Each path below is one point turned by a fixed rotation once a step. After each direction that follows a path, write how fast that rotation turns it, in degrees a step (0 if it stays still).
Each turn is a multiple of 5 degrees from 10 to 175, or 0.
Each row of a path follows its step; steps can be skipped.
Rotation 1:
step 0: [ -9  15  18  -8 -16   5  22 -21 -18   2  18  -4   6   1 -29   0 -16  16
 -20   3   6  24  -4   3   4  18   5  14 -13  15   7  -6  -2  -6  -4  -1]
step 3: [ -6 -12  22  11  14   1   7  -1   6 -14   1 -15  -8  -1   1 -12  20 -10
  12  -1   7  -5  -4  -8  -6  -9   6 -17 -36  24   2  -6   1  19 -17  21]
step 5: [-23   9   6  -4 -15  -7  25  10  -4   1 -14 -33   6 -14  -8  -3  -3  21
  18  -6 -12 -13 -25  -7 -20  -4 -17   5   1 -12   1   4  -7   2   1   8]
step 7: [ -3  10  -4  17   2   0 -11  -9  -2  -3  -3 -15  16 -16 -16  10 -10  19
 -25   7 -15  17  -1  -3  -4  28   0   9  14  -5 -22 -15  10  -4  21 -12]
step 8: [ -3  19   6  13  -6  15  14 -15 -12 -11  11 -18  19  -4  -9 -15   6   8
 -29  -1   6  22  -5  21   3   3  22 -12   5  23   0 -11  -1 -13   5   7]
step 11: [ -5  -3  20  -6 -15  -9  32  -1   7  -5 -17   3  -4 -10   3  -8   8 -17
  17  11  -1  -1 -14 -12 -20  -9  19   0 -33  12  -3   3  -5   9 -21   1]
step 12: [ -9 -10   1  -2   0 -21  -9   6  -3 -13 -21 -12 -11   1 -15   7  -3  -2
   5  -5   0   4   1 -26 -29   0  -7  18 -24 -12 -20  -3   2  29 -10   4]
step 13: [-16  -1  -8  10   2   1  13  -8  -6 -24 -24 -21   7  -3 -26   8  11  21
  11 -10 -13   2 -15  14 -15  11 -24  -1   2  -2  -8   6 -16  15  -4  -9]
step 14: [  5  19  14  16   2   5   1  -1   5  -4  -6 -33  29 -14  -3   7  26   9
 -14 -18 -14  -4   7  -6   4  -3  -4   8  18  -3 -11  -3  -8   8 -25  -1]
step 16: [ -8   5  37   8   6   5  26 -14 -15   3  16  -3  16 -10   3 -20 -13   9
 -14  12 -13   2  -8  10   5  11   3  -9   2  23  -1  -6  12 -11  15   0]
step 17: [  6  16  27 -16 -21 -20   1  -5 -20   8   6   6   2  -7   6 -16  -4   5
 -18  13   5  21   9 -14 -21  -8  25   4  -6   6   2  -1  23  -5  -6   3]
[  4  -1  -7  -2  -9   1  -4  -8  -7  -4 -11   8   1   1   0  -6   6  -3
   2   0  -2   3   6   1  -6   1  -3  -2   5   9   4   3  -5  -3   3   7]
160
[ -8   2   1   3   7  -5   1   3 -11  -4   1   1  -4  10   4  -6  -5   2
  -6   3   3  10  -2   7  -2  -5  -2   5   1   2  -4   0  -3   9   1   5]
85
[ -4  -2 -12   6   7  -3   6   6  -5   2   0  -1  -8  -3   0   5   7   1
  -1  -1  -5 -10   1  -3 -11  -2  -1   3  -5   4   0   4  -1  -1  -6   0]
45
[ 7 -6 -5  4 -2  9 -5  8 -3 -6  2 -6  1  3 -1  7  9  2 -6 -2  5  6 -5  0
  4  7  2 -6  3  5 -5  3 -3  5 -3 -4]
60
[  6  -2   3   7   3   1   5   4   0   0 -12  -4   7   4   2   6   2   2
   4  -1   2  -1  -1   1  -2   3  -9   6   1 -14   2  -4  -6   0   1   9]
45
[ -5   5   2 -11   3   1   4  10   9  -8  -5   3   1   5  -5   1   4  -3
   3  -5  -3  -3   7  -1   1   3  -4  -2   0   5   1  -3   3  11   1   1]
40
[ -1  -5   3   2   5   4  -3  -4   8  -1   8  -4   6   7   8  -8  10   2
  -1   5   5 -11   2   3  -5  -4  -2  -1   5   4   1  -5   2  -1   2   3]
60
[12  2  0  5  3 -5  6  9  4  5  0  5  4  4 -6 -5 -2  4 -2  4  8  6  6  2
 -2 -1  1 -1 -8  7  5  4  7 -6  4 -1]
45
Rotation 2:
step 0: [-12 -15   6   2 -13  -8 -10 -30   3  -6  -3  15 -21  -7  12  -3   4  15
   3   8   0   7  -4   7  17   9 -11  20 -20   5 -14  22  -6  29 -15  -4]
step 1: [ 11  23 -28   7 -18  -7  10 -10  17  15  -8  -2  -3   3  10  19 -12   1
  -2   2   2 -17   7  22   5  10   9  -6 -23  -6   6 -19 -17 -16 -14  -7]
step 3: [  8  -4  -7 -13 -35 -31  -3 -19  10  19 -16  11  -1  -1   9   2  13  10
   9 -14 -10  -8   0  -2  -8 -24 -18   0 -17 -10   9  11   6   6  -1 -12]
step 6: [  7 -21  12   5 -26   4  33 -30  -9  15   7   7  -5  -2  -3 -28  10  -1
  16 -10  -1  10  19   6   8 -10  12  -4  -9  -2  -2   8   4  -5   3 -11]
step 7: [ 18   7  -9   3  -5 -15   0 -17  28   1 -22   9 -30   8  13   6  -1  17
 -10  -2 -19 -15  -4  -8  -1 -12 -16   0   9  27   3   9   0   3   2 -16]
step 8: [-18  -9   3  14  -3  10   9 -26   8  -7  -3   3  -9   8  13   1   4 -15
  -3  -5  14   5  12  21  17  10  -5   4 -15  -7   3   1 -38  23 -19   1]
step 9: [ 34  21  -5  14 -19 -10  15 -21   7  15   8  20   0 -12  -9  11   2  -2
   3   4  -8   6   2   4  16   9   3   1 -14  10  13 -13  -3 -26   8  -6]
step 13: [  5  -1 -20 -23  -8  -8  -1 -15  21  16   3  22   7  -2  -7  -2   6  13
  31  -4  -7 -13   3   1  16  -9  10  -6 -14   6  21   0 -17 -23   1  -7]
step 15: [  0  13 -11 -14   9 -17   6 -20  13   7 -13  16 -17  21  22   2   8   7
 -22  -3 -13   2  -9  -2  21   2 -18  -2 -27   3  17  -6  -2  16   3 -10]
step 16: [ -1  -6  -6  22  -8  19  21 -17  16   2  -7  14 -15  -9  13  -5  -3  -3
  31 -20  25   4   8  15   9  10  10   0  -6 -17  10  -3 -19  -9  -3  -2]
step 17: [ 30   5  -4   3  -4 -10  -6 -29  14   8  23   1  -9   7  -8  -8   9  -1
   2  -4 -29   0  20  -1  11 -15  -4  -5  -9  27   2   8  -4 -21   0  -4]
[  0   7   3   0  -6  -4   5  -1   5   3   8  -1  -3  -3  -3  -5  -1   3
  -7  -1   4   4   3  -3  -5  -3  -4  -4  -5  -7 -17  -3  -3  -6  -1   3]
135
[ -9   7   6  -2   4   2   3  -7   1   5 -12  -5  10   6  -6  -2   8   1
   3  -1  -2  -5   3   2   7   4   3  -5  -1   2  -7  -2   1  -2   2   0]
155
[-5 -2 -3  3  3 11  2 11 -8  3  4 -8  2 -2 -3  6  5 -2 -3 -1  1 -5 -9 -9
  2 -7 -4  4 -1  1 -5  1  3 -3  1  6]
0
[-2 -6  4 -1  0  5 -6  5  8 -6  1 -2  4 -5 -4  8  6 -4  4 -7 -5 10 10 -2
  0  1 -8 -6 -2  3  0  1 -4  0 -6 -2]
125
[ -1  -1  11  -1   1  -5   9   5  -2   0   0   5  -3   8  -7   4   3   6
  -1  -3   3  -6   4  -1 -11  -3   0   2  -5   6   5   7   5   2  -5  -1]
95
[  0   5  -7   4   8  -3  -3   0  -3   6   7 -11  -2   7  -4   2  -3   0
  -2  -1   0  -3  11   2  -1  -3  -1   2  10   0   2   2 -12   4  -2   0]
115
Rotation 3:
step 0: [ 11 -20  18  27 -12   5 -21  12  12  -2  26  13   0  24 -20 -12 -17 -25
  19 -18  -1   6  -2 -14   2  15  -1  -8   0  -5  14  -5 -23 -18 -22 -16]
step 1: [-12  12  24  25  -1 -19   3  22  12 -11   2  16   3   3 -28   5  17   6
 -27   0   5  17 -13  26  -7  12  -4  21  10 -24 -22  23 -15   8   5  -1]
step 3: [ 10  -5   7 -32  -9 -10  11  -4  -3  -3  11   4  -5 -28 -20 -16  -8   1
  22 -16 -17  22   9 -15   8 -29  -8  20 -19 -22  -4 -21  17 -20   5  -1]
step 4: [ 16  22   9   1   6  -5  16   3   0  27 -15   5  11  -7   5  18 -10 -43
   0 -16  -6 -12 -21 -21 -14  -6  17   8   6 -39  18   3   6   9  -4  -6]
step 5: [ -8  -4 -13  31   5  10   4   1  -1  15 -10  16  26   2 -23  23 -13  21
   8 -18  -7   7   5 -11 -18   1  30  11  24  28  -9  14  18  -1 -14  -7]
step 7: [  7  -9 -12 -17   8   7   1  29  -1 -37  10  14  12  -6   0 -28   0   6
 -27   2   0   6 -33   7  -3  25   1  14   9 -28  10 -11   5  -8 -14 -12]
step 9: [ -7   5  12   0  -4   8  10   0  -8 -13  12  20 -17  13 -27   6 -21 -24
   8  -2   4 -19  22 -19   7 -37  12  19  -2  13   2 -19 -27 -16 -15  -4]
step 12: [ -9 -17   5  19  -2   1  10  -6  10  -4 -11  -9  36   2  -7 -33 -17  15
  -1 -14 -14  34  32 -12   5  -5   2   1 -20 -17   5 -19  -5  -5   9 -22]
step 13: [ 22   9  29   0 -19  25  -8  15   1   9   2  -3   8  17 -16 -12   8 -26
  -8 -19  11  -2  -2 -11  -2  27   5  20  13 -35 -10 -29   2   0   5  10]
step 15: [-13   6   3  -9 -14   9   1  -2  -7   9   5 -15 -12 -34 -18   1   2  16
  -2  23 -31 -17  11 -10 -30 -14  22  20  -7  12  26   0 -12 -20   7  -4]
step 16: [  9 -26 -17 -15  15  -2   6  30 -15 -13  -1  -1  14  -5 -10  -2  18  -3
  17  -6  -9 -10 -30 -37  -6 -22  -4  -3 -10 -20  -2  -5   0 -20  -9 -23]
[-1 -5 -9  2  1 -4  4  5  4 -8  1  3  4 -1 -5 -8  0 -1  2  0 -2 11  4  0
  3 -8  0  1  1  4 -6  7 11  2 -7  2]
160
[ 8 -1  1 -5  4  4  2  1  1  2  6  7 -2 -6 -2 -5  5 14  3  7  0 -5  1 11
 -1 -2  6  1  0  3  1  5 -3  5  3  5]
85
[ -2   7  -6  -2   0  -2  -2  -7  -8  -2  -2   1   0   1  -5  -5 -10  -1
  -5   0  -8   3   4   3  -2  -5  -3  -3   1  -9   1   6 -14   3  -2   5]
130
[  0   2   0  -1  -3   0  -1  -2  -4  -1   6   8   2  -2  -5   7  -1   6
  -9   3   5   1   1  -2  -4  -1  -3  -1   8  -1  -1 -11   5 -12  -6  10]
170
[  5   3  -5  -4  -5   3   5   1   4   2  -5   3   3   2   4  -2   9  -5
  -2   7   2   4  11   0  -5   5  -2   0  -4   4  -7  -5 -11  -1  -8  -4]
25
[ 9 -6  1  1 -4 -6  6 -2 -1  5 -1 -5 12 12  2  1  0  4  0 -4 -4 -1 -1  7
  3  0  3 -6  7  1  5  5 -1 -9 -2 -3]
60
[ 10  -1  -3  -7  -2   4  -1   2  -2  -4  14  -6  -1   3  -5   1  -4  -5
   9  -1   0   1  -4   0   4   3   2  -7  -5  -7 -10  -5  -1  -2   2   2]
110
[-4  0 -2 -6 -3 -3 -1 -6  2  4  8  2  3 -1  9  0  1 -8  5 -1 -6 -3  4  2
  7 -3  5 12 11 -1  0 -7  0  6 -2  5]
70
